A single turn carries every row of the set below to another of its rows. Some are shown first; where does it send the rows asked next?
Q17: [-22.0   3.5  21.3  20.2  12.6   6.0  17.7  12.7 -23.5 -39.4 -13.8 -16.3
   7.5  14.6  -1.6 -15.7]
Q165: [-43.2  15.8  19.0  15.8  18.5  50.2 -11.4  -3.1 -21.7 -23.6  -0.3 -11.3
   1.2 -13.1  -7.1 -14.1]
Q654: [-33.7  22.8   9.5  19.8  11.4  47.0 -13.0  -0.8 -19.7 -27.6  -0.1 -12.8
   2.5 -25.1   1.9  -8.2]
Q659: [ -2.8  -4.7  17.1 -14.9  10.9 -17.8  17.1   8.0 -26.5 -18.0  21.8 -21.5
 -17.4 -12.0   8.8  -4.1]
Q524: [-21.0 -22.0  45.4 -15.4  25.6  30.8  -2.9  10.1 -35.8   0.8   7.7  -2.5
  -2.4 -20.7  18.7 -26.9]
Q653: [-13.7   8.0  11.0  23.1   5.7   3.7  15.4  13.6 -21.4 -43.5 -13.9 -16.5
   8.9   2.3   7.4 -10.3]
Q212: [-26.2   9.4  18.3 -19.7  23.8   2.3   1.9 -12.8 -28.3 -22.9 -12.9  -4.8
 -39.9 -37.6 -15.5 -23.4]
Q296: [-20.6   1.4  -1.0  24.3   2.9  13.4   7.0  11.0 -19.0 -44.5 -16.0 -13.3
  11.5  -1.3  16.8 -10.3]
Q937: [-23.4  33.5  31.1  17.0  16.7  30.9   1.3   3.2 -24.2 -25.4   3.8 -18.5
  -1.5 -18.8 -14.5  -8.5]
Q500: [-40.0 -36.2   7.4 -18.4  20.1  14.8  -1.2  -2.6 -24.5 -11.3  15.2 -10.1
 -14.4   7.8  12.3 -19.0]
Q951: [-21.6  33.1  16.5  20.2   9.8  34.7  -5.0   2.8 -20.9 -28.9   2.6 -17.4
   0.6 -30.0  -2.6  -4.4]
Q226: [-22.2  11.4   7.5 -16.8  17.9   3.7  -1.5 -12.9 -26.2 -26.2 -13.2  -4.4
 -38.2 -47.4  -6.3 -19.7]
Q645: [-33.0  -8.5   1.3  22.1   8.1  21.7   3.9   8.2 -19.5 -41.2 -17.2  -9.5
  11.1   8.8  13.1 -16.0]
Q908: [ -6.6 -10.4  -7.9 -10.1   2.0  -5.8   3.1   5.2 -21.1 -22.3  18.0 -16.7
 -13.1 -26.2  28.9  -1.0]
Q606: [ -8.3 -13.0   5.8  -9.7 -16.9   2.1 -16.5 -10.6 -34.8 -25.7 -21.5   7.8
  -5.1 -23.3  15.4   8.7]
Q599: [  2.2  -4.3  39.2 -10.3  15.1  15.8   2.7  16.2 -34.1  -6.4  10.1  -8.4
  -2.4 -41.0  26.7 -15.6]
Q948: [-28.5 -26.6  29.9 -18.1  -0.7   8.7 -11.3 -14.2 -40.9 -15.8 -21.3   9.8
  -8.6   7.0  -6.5  -4.4]
Q723: [-20.5 -24.1  29.2 -12.8  19.0  37.4 -10.3   9.6 -33.0  -2.9   6.0  -0.4
   0.4 -31.5  31.8 -23.1]
Q61: [ -6.0 -13.3  25.5  -9.0  12.5  27.6  -6.7  12.7 -31.7  -6.8   8.1  -3.9
   0.2 -44.0  36.8 -16.4]
Q954: [-23.4 -20.8  26.8 -19.7  21.8  -5.5  14.5   2.6 -28.6 -10.6  19.9 -16.9
 -17.8   9.4  -1.7 -15.4]
Q923: [  1.8  -3.1  24.4 -12.4 -12.9 -12.4  -3.1  -6.8 -39.2 -24.1 -18.0   2.1
  -8.7 -17.7   1.8   9.5]
Q917: [-37.1   0.1  16.5 -21.2  26.2  11.4  -2.9 -15.8 -28.1 -20.3 -14.5  -1.7
 -38.9 -30.9 -15.0 -27.9]
Q319: [-30.5   3.6  -0.1 -16.8  17.1  13.0  -8.5 -15.6 -24.6 -25.8 -15.1  -1.0
 -36.6 -47.3  -0.9 -21.2]
Q162: [-26.9 -27.3   9.6 -13.8  -9.0  15.5 -20.8 -15.2 -36.6 -20.9 -23.7  12.7
  -5.1  -7.9  10.6  -0.1]
Q340: [-39.4  -3.1   5.0 -18.7  22.7  17.7  -9.2 -17.5 -26.1 -22.5 -15.8   0.9
 -37.0 -37.2  -6.1 -26.5]
Q125: [-29.1 -29.5 -14.3 -12.7   7.3  14.5  -8.0  -1.3 -20.1 -18.4  14.2  -9.5
 -11.3 -13.9  31.1  -9.7]
Q547: [-34.2  -7.5  15.2  18.9  14.3  17.1  10.6   9.1 -22.9 -38.1 -15.6 -11.8
   9.1  18.9   1.5 -19.7]
Q317: [-10.7 -11.5  39.4 -17.3  -3.1  -8.2  -0.6  -9.3 -42.3 -17.5 -17.9   3.6
  -9.9   0.7 -11.5   1.1]
Q602: [ -6.4  -9.9  51.5 -14.7  23.4  17.6   5.2  14.3 -37.4  -1.6  10.6  -7.2
  -4.1 -26.4  15.5 -22.1]
Q873: [-37.2  23.3  32.4  14.3  21.3  40.0  -2.7  -0.3 -24.7 -21.9   2.3 -15.4
  -1.5  -7.8 -17.3 -14.2]

Q340 -> Q212
Q296 -> Q547
Q61 -> Q524
Now these:
Q659 -> Q125
Q165 -> Q937
Q317 -> Q606

A single turn carries every row of the set below to another of its rows. Some are shown first; where does it send the rows asked next?
Q632: [ -9.0  -5.9  17.8 -17.6 -28.9 -27.5  21.6 -16.5  14.7  -7.4  -0.2  -1.7
  -4.6   8.2 -17.9]
Q144: [  8.2  -3.5 -34.1 -20.7 -42.3  20.8  28.0  -4.8   9.9  -0.1   5.5 -18.7
  -5.0  -9.6   2.9]
Q628: [  4.7  -8.6 -11.9  22.4   9.7  -2.4   8.1   0.9  14.0 -10.9   6.3   3.2
  16.3   9.5   8.2]
Q636: [ -5.8  -4.3   2.3  -0.5 -44.3  13.4  10.2   3.7  11.5  -0.8  -9.9  10.9
  -7.3  -2.1  34.2]
Q73: [ 27.5  14.0 -15.1  -7.6 -12.7 -13.4  14.5  20.2  21.0 -23.7  -7.5   3.9
  -4.1  20.3 -15.0]
Q533: [ 23.0  11.5 -25.8  -5.4 -25.5   6.9   7.4  14.3  23.8 -15.4  -8.6  -5.8
  33.2  10.5 -15.4]
Q570: [ -4.7 -11.9   1.9  17.0 -35.2   0.1   5.5 -32.4  22.7   5.2 -23.3   8.3
   1.5   7.8  -2.7]
Q10: [  2.2 -11.2 -26.3 -22.3 -49.2  21.5  30.6  -2.3   9.0   7.8   3.5  -7.4
  -5.2 -11.6  -2.6]
Q817: [ 20.6 -10.8  32.6  13.0 -27.3   0.5  19.7  -8.1  21.2 -26.2  11.3   2.0
  12.1  27.2 -16.1]
Q258: [ 32.7  -1.9   1.7  11.3 -28.8  38.5  24.9   5.7  -0.2 -28.1   7.0  -7.2
   7.8  12.0  14.0]
Q904: [  5.5  -7.9  16.7 -18.0 -19.4   9.2   9.5 -15.7  30.9 -22.9  -1.9  22.5
  -7.6  33.8 -24.1]
Q554: [  2.2 -27.6   4.8  14.4 -19.0  20.9   8.6 -15.9  12.8 -25.8  -0.9  28.5
 -19.4  16.1  -2.6]
Q25: [  4.7  -8.3  -6.9   4.6 -45.6  11.4  11.5   0.8  14.4  -8.4 -10.1   2.1
  -4.2  -3.2  38.4]
Q179: [ -2.9  24.8  -2.6 -36.8 -13.8   7.1  21.1 -11.7   1.1  -2.9  -9.5 -16.4
   2.4   6.8  -5.4]
Q129: [  7.0  -9.5 -22.0  17.1 -23.3  -1.3   8.2  16.2   6.0 -23.1   7.2  -4.5
  28.6  -9.4  -5.6]
Q246: [ -5.7   4.0 -14.3 -22.7 -30.7  41.8   5.6   7.0   8.9 -29.6  22.6  -3.9
   9.5  -0.1  -6.8]
Q439: [  2.9 -29.2  -9.8   0.7 -23.8  44.8  14.0  -7.8   8.9 -23.0  12.2  11.4
  11.3   3.5  15.2]
Q542: [  5.5   4.3   4.2 -37.2 -30.7  21.9  15.4  -1.8   6.7 -33.1  -1.3   5.9
   8.5  14.8 -36.3]
Q833: [ 21.5  -7.6  -0.4  38.2 -33.4  28.1   7.7 -12.4  21.4 -18.8   6.7   1.5
  -5.0  16.3 -11.5]
Q725: [ -7.6  24.0  -0.3 -36.6 -18.5  17.1  19.5  -9.0   4.8   8.8 -10.8  -5.9
   0.0   8.5  -2.2]
Q164: [ 25.3 -15.9 -17.5   7.7   4.6 -11.9  28.0  -4.4  13.9 -10.9  -7.7   7.6
  -0.1  18.7 -17.2]
Q2: [-13.1  -7.0  18.0 -23.2 -34.8 -19.4  24.6  -6.8   9.2  -1.8   1.1   6.8
 -11.7   3.1 -14.5]
Q506: [ -9.4 -13.7   2.4   6.1 -34.5   9.5  11.4 -30.9  20.1  16.9 -20.4  13.3
   2.2   6.9  -7.7]
Q28: [ 14.3  18.7  17.2   1.2 -11.3  17.6  18.1 -10.2  -3.6 -25.5   3.5 -11.2
   7.5  19.8 -34.8]
Q293: [ 22.2   5.7  -5.4  -8.1 -23.6  27.5  27.8   2.8  13.8 -19.9  34.8 -22.8
   3.0  12.4 -18.6]

Q636 -> Q725
Q293 -> Q817
Q533 -> Q164
Now these:
Q439 -> Q542
Q25 -> Q179

